In the rows, 128 means zero.
The rows of Z fall into 3 groups, which share some directions, and each row is roughly a mix of its group's hidden directions.
Z, 152 rows:
[[125 122 138 179 112  60 160 113 135 148 128 179 139 100]
 [110 129 162 167 165 129 143 202 118 114 120  82 143 136]
 [126 129 164 100 151  79 123  96 134 114 111 179  90  81]
 [ 67 168 117 153  93 163  88 116 126  91 131 133  99 147]
 [ 92 142 159 164 133 128 159  95  80 131 188 139 116  97]
 [ 93 133 125 141 119 136  47 106 170 116 103 109  91 138]
 [ 89 189 147 137 101 126  78  94 131 120 139  81 148 116]
 [177 144 108  99 152  98 125  64 113 110 143 129 171  98]
 [ 74 188 131 120  74 129  92 122 112 151 130  98 144 130]
 [140 121 174 151 124  70 120 153 127 108  80 134 180 150]
 [180 100 111 114 160 125 161 102 126 125 125 192  83 125]
 [127 142  83 115 138 157  65  91 147 108 155 107  82 115]
 [118 159 109 181 125 119 114 178 168 140 163 168 160 146]
 [107 128 160 180 169 135  94 174 130 105 119  93 162 101]
 [180  45 131 107 165 126 142 124 139 104 124 133 115 110]
 [139 115 188  67 134 153 131  89 141 127 171 111 148 149]
 [168  49 102 100 143 107 131 146 145 126 154  95 147 137]
 [179  78  84 124 156 110 163 162 155 152 140 125 131 157]
 [125 102 127 117 190  95 127  75 136 151 142 173 168 124]
 [112 138 100 113 113 118 133  62 158 157 170 185 133 137]
 [ 77 151 121 161  98 114 158 156 110 169 175 102 151 107]
 [114 147 127  95  72 180 110 142 128  98 146  90  82 136]
 [ 59 157 149 150 130  95 123 168 120 152 107 120 103 170]
 [ 79 114 167 139 137  74 116  96 180 115 128 166 137 119]
 [ 96 175 152 101 112 128  83  70 131 106 128 108 128  86]
 [ 75  75 153  99 122 145 111 158 138 110 164  79 118 140]
 [106  92 144 137  85 194 144 150  90 140 105  95 124 153]
 [123 121 113  79  53 147 123 139 108  92 142  94 104 150]
 [111  97 109 153  56 165 108 152 127 132 126 140 163 171]
 [167 130  95  73 106 138 136  81 106 131 173 133  97  97]
 [135 166  76  90  79 101 117 137 129 186 127 123 107 134]
 [165 142 117 123 176 128 160 109 116 143 177 138 171  76]
 [185 103 137  97 178  86 172 140 136 158 130 136 118 105]
 [142 177 128 135  82 192 122 150 127 118 128 109  74 119]
 [151 103  77 169 127 117 135 177  76 133  85 133 137 112]
 [ 97 106 118 108 115  99 163 101 116 193 155 162 123 169]
 [113 163 139 121 160 134  87  70 132 106 116 147  74  92]
 [ 72 192 137 107  83 128  87 107 118 134 130 103 143 120]
 [121 121  90 144  91 173 143 153 125 151 143  80 162 180]
 [152  80  87 119 102 170 145 155 125 158 160  89 158 148]
 [176  41 118 115 159 116 150 130 138 114 150 123 128 110]
 [158 104 124 138 167 136 148 181 124 146 137  56 155 141]
 [ 95 207 138 161 105 125  99 119 114 151 143  91 130 151]
 [151  83 121 129 199 131 148 111 134 180 126 170 136 118]
 [145  98 129 149 211 137 136 127 137 176 126 165 129 107]
 [184 100 120 100 172 104 186 162 123 151 143 133 111 121]
 [123 119 101  98 140 140 120  94 154 142 124 177  49 119]
 [191 167 108 127 120 164 130  69 135 124 136 159 141  98]
 [132  87 111 134 124 146 133 190 146 140  98 111 171 184]
 [154 166 103 145  84 145  95 173  96  83 129 102 158 122]
 [164 139 111  94 140 172  83 111 152  64 123 126 117  98]
 [110 164 124 124  48 142 121 150 127  92 141  89  96 137]
 [166 158 153 148 103 154 121 176 140  81 112  72 131 114]
 [ 62 155 164 162 117 110  79 116 143  92 102 131 138 120]
 [152 140 117 101 144 120 160  94 115 137 130 192  67 100]
 [105 172 187 162 113 101 135 139 105 101 114  81 105 108]
 [ 99 133 167 104 173 163 134 115 108 147 139  79 125 184]
 [164 115 124  93 116 149 199 144  80 148 162 123 113 115]
 [ 79 159 158 137 138 120 147  93  91 117 192 134 120  96]
 [183  42 120 109 157 119 133 131 146 105 133 121 132 118]
 [ 93 201 121 132  85 117  95 122 147 110 103 146 137  89]
 [136 131 166 193 146 130 149 113 108 151 157  85 104  84]
 [ 96  94 163 146 118  83 176 150  89 167 137  98 130 145]
 [102 152 101 109  93 147 135  91 135 175 180 164 103 155]
 [113 142 180 127 163  95 157 169 121 133 126  66 105 107]
 [175 140  62 118 125 105 151 136 149 174 127 162 106 158]
 [129 156 125 101 145 145 130 161 118 170 103 111 104 208]
 [175 143 134  96 121 140 147 151 102 167  84 161 116 182]
 [166 173 117 137 105 201 102 151 126  98 126 102 117 108]
 [ 84 153 146 135 106 124  83 138 138 109 140  64 179 131]
 [121 130 123 157 111 149  51 141 143 108 113  70 125 160]
 [133 144 136  89 174  98 143  88 132 123 148 153  88  68]
 [152 122 171 142 155 162 136 192 116 130  97  95  85 118]
 [ 97 132 141 154 113 127  69 142 150 104  78 112  92 172]
 [155  57 158  99 162 147 118 142 138  83  89 122 127 122]
 [123 142 177 139 204 103 117 115 129 111 105 132 118  78]
 [172 100 102 157 145 136 152 181 147 158 100 129 129 182]
 [103 154 195 164 107  82 122 172 133 128 126 148 149 106]
 [146  89 128 200 120 140 130 159 138 144 124  83 171 146]
 [ 97 167 144 191 119 112 143 130 119  98 155 158 135  74]
 [ 88 156 138 128 154 134  92 108 120  70 109 131  64 119]
 [146 135 102  63  89 126  92  99 145 133  80 150 108 106]
 [ 86 173 169 176  96 111 123 142 143 138 124 181 148 124]
 [108 128 131  92  96 153  91 171 105  85 125  76 136 162]
 [ 77 180 132 136  82 120  87 125 127 134 142  81 162 117]
 [119 132  99 106 102 118 122  76 170 139 173 186 148 140]
 [117 147 145 121 131  62  94 114 157  97 116 185 100 108]
 [120 146 111 154  87 190 129 158 133 123 160  79  93 106]
 [102  88 181 127 145 145 102 113 123  75 138  86 163 110]
 [143 106 147 155 151 125 139 197 121 131 120  65 160 151]
 [ 92 152 111 180 121 113 153 153 125 152 185 101 170 144]
 [110 121 136  45 178 124 127 127 136  89 142 133 131 163]
 [160 151  82 107 137 177  83 122 176 106 129 166 135 130]
 [182  81 128 137 115 129 142 170 118 153 124 104 188 151]
 [148  75 111 129  85 170 124 165 100 123 122  87 145 168]
 [ 88 144 130 178 176 149  78 153 146 108 131 105 157 102]
 [139 170 110 112 110 140 133  65 154 158 167 181 128 139]
 [109 144 181 128 154 105 145 159 113 116 107  55  99 124]
 [ 98 146 118  98 102 180  88 141 130  86 154  85  91 127]
 [157  68 109  67 104 158 137 149 143 126 170 123 121 147]
 [181  63 125 126 180 113 148 128 152  92 138 138 119 111]
 [185 174 100 141 112 150 141  83 147 152 140 176 143 117]
 [123 128 166  91 142  89 134  85 128 124 102 169  79  87]
 [159  65 131 110 166 104 112 121 145  68 158 115 147 121]
 [ 97 154 133 103 100  88 129 100 164 149 165 170 140 177]
 [132 140 100 105  96 117 111  81 168 127 167 189 155 142]
 [ 96 141 152  96 105 102 114 120 116  95 103  73  67 136]
 [148  96 123 140 145 147 165 185 133 172 161  87 164 127]
 [164  76  68 109 102 170 122 130 125 141 143 102 150 159]
 [ 84 144 128 139 106 166  85 121 160 153 121 106  61 136]
 [179 195 109 164 118 145 135 110 128 153 110 175 136 117]
 [112 166 119 126  40 103 130 119 123  88 133  99 134 141]
 [104 205 117 118  95 133 118 115 103 172 116 145  97 157]
 [117 102 141 150 134 135 106 192 103  83 116  69 135 107]
 [168  94 110 148 152 153 137 154  75 113  90  92 129  87]
 [107 106 129 169 124 109 175 145 111 207 132 143 137 151]
 [132  79 142 160 128 122 133 104 138  87 149 131 156  53]
 [147  76 142 171 156 150 147 171 135 139 122  85 155 166]
 [138 141 137  96 192 100 150  98 129 124 139 150  86  74]
 [ 92 178 175 163  93  98 133 143 121 103 129  82 106 120]
 [142 110 108 139 120 194 158 149  99 156 142  75 159 151]
 [ 83 144 127 141 107 148  74 111 171 143 104 119  71 147]
 [ 68 126 161 176 177  91  99 140 134 126 135 127 156 111]
 [161  91 109 114  87 111 162 147 144 177 147 140 183 142]
 [124 107 125 155 118 155 140 196 152 136  68 130 160 156]
 [123 175 150 128 168  69 125 109 151 116 134 177 120  90]
 [150  65 113 105 183 112 146 101 126 161 123 168 153 128]
 [107 161  82  95 150 172  93  74 142 121 161 125 113 127]
 [184 169 136 112 152 120 157  92 131 152  77 164 116 146]
 [ 92 169 143 135 115  78  78  93 163 105  99 146 115 135]
 [147  85 103 125 122 181 162 162 106 153 155  78 150 140]
 [104 100 124 167 117 108 165 170 121 150 176  93 158  90]
 [101 170 160 134 139  80  97  98 135  86 100 170 105 114]
 [176  69  93 120 153 119 174 163 140 146 128 159 119 145]
 [183 121 147 122 131 185 137 107 122  97 132  93 109  73]
 [158 161 109 107 138 212  90 125 146 114 125 137 102 117]
 [ 84  81 140 123  96 141 110 160 115 123 185  91 161 140]
 [162 114  81  66 105 123 137  83 136 132 141 174 124 149]
 [178 126  91 141 130 124 124 177 162 151  79 132 124 175]
 [164  83 116 105 186 125 150 109 125 172 107 173 140 138]
 [106 124 170 178 155  99 137 172 146 130  84 148 168 147]
 [108 127 123 137  97 160 126 177 121 170  87 108 152 187]
 [ 81 162 156  93 126 115 100  83 115  93 166 112 131  90]
 [143  84  98 125  67 182 118 145 107 136 131 104 144 166]
 [ 59 155  93 149 141 165  78 116 139 136 166 129 129 123]
 [181 120 122 130 157 131 142 128  82 103 155 117 196 101]
 [187 123 172  94  87 112 165 148 131  98 113  97 110 139]
 [166  68 147 120 189 122 128 119 142  72 139 125 130 132]
 [100 151 140 166 138 100  60 132 165 101  95 101 142 150]
 [115 142 112  76 148 195  96 118 134 110 153  92  93 138]
 [ 81 195 126 122  69 133 102 123 107 164 119 115 129 133]
 [ 88 193 161 131 105 158  91 112 110 118  85 140 119 148]]
Here is one row of each group, with its name. Which group are the others in?
[ 90 152 135 115 141 119  92 100 120  66 107 131  65 121]  (97)
[156 191 119 154  89 191 130 152 127 143 125 125  96 128]  (56)
[171 114 128 177 145 123 169 147 120 127 114 182  83  99]  (64)

[104 188 134 108 110 114 114  85 113 108 133 176  95  88]  (64)
[138 115 130 161 130 172 158 167 128 175  73 129 127 173]  (64)
[122 117 122 145 109 150 116 183 153 150  81  84 168 167]  (64)
[178 182 123 137 103 144 147 144  97 171 100 166 124 157]  (56)
[164 115  94  77 126 139 172  99 123 164 165 154  99 104]  (97)
[135  75 102 123  77 183 125 148 103 132 131  90 144 159]  (97)
[105 141  75 117 113 194 121 117 119 122 175 113  84 132]  (97)
[152 111 156 110 175 102 122 183 131 153 105 162 155 173]  (56)
[177 104  96  87 116 123  96  75 163 109 101 153 125 113]  (64)
[149 154 120 136 113 147  76 146 125  54 141 104 149  90]  (56)
[133 131 135 146 117 149  90 179 111  66 118  75 142 102]  (56)
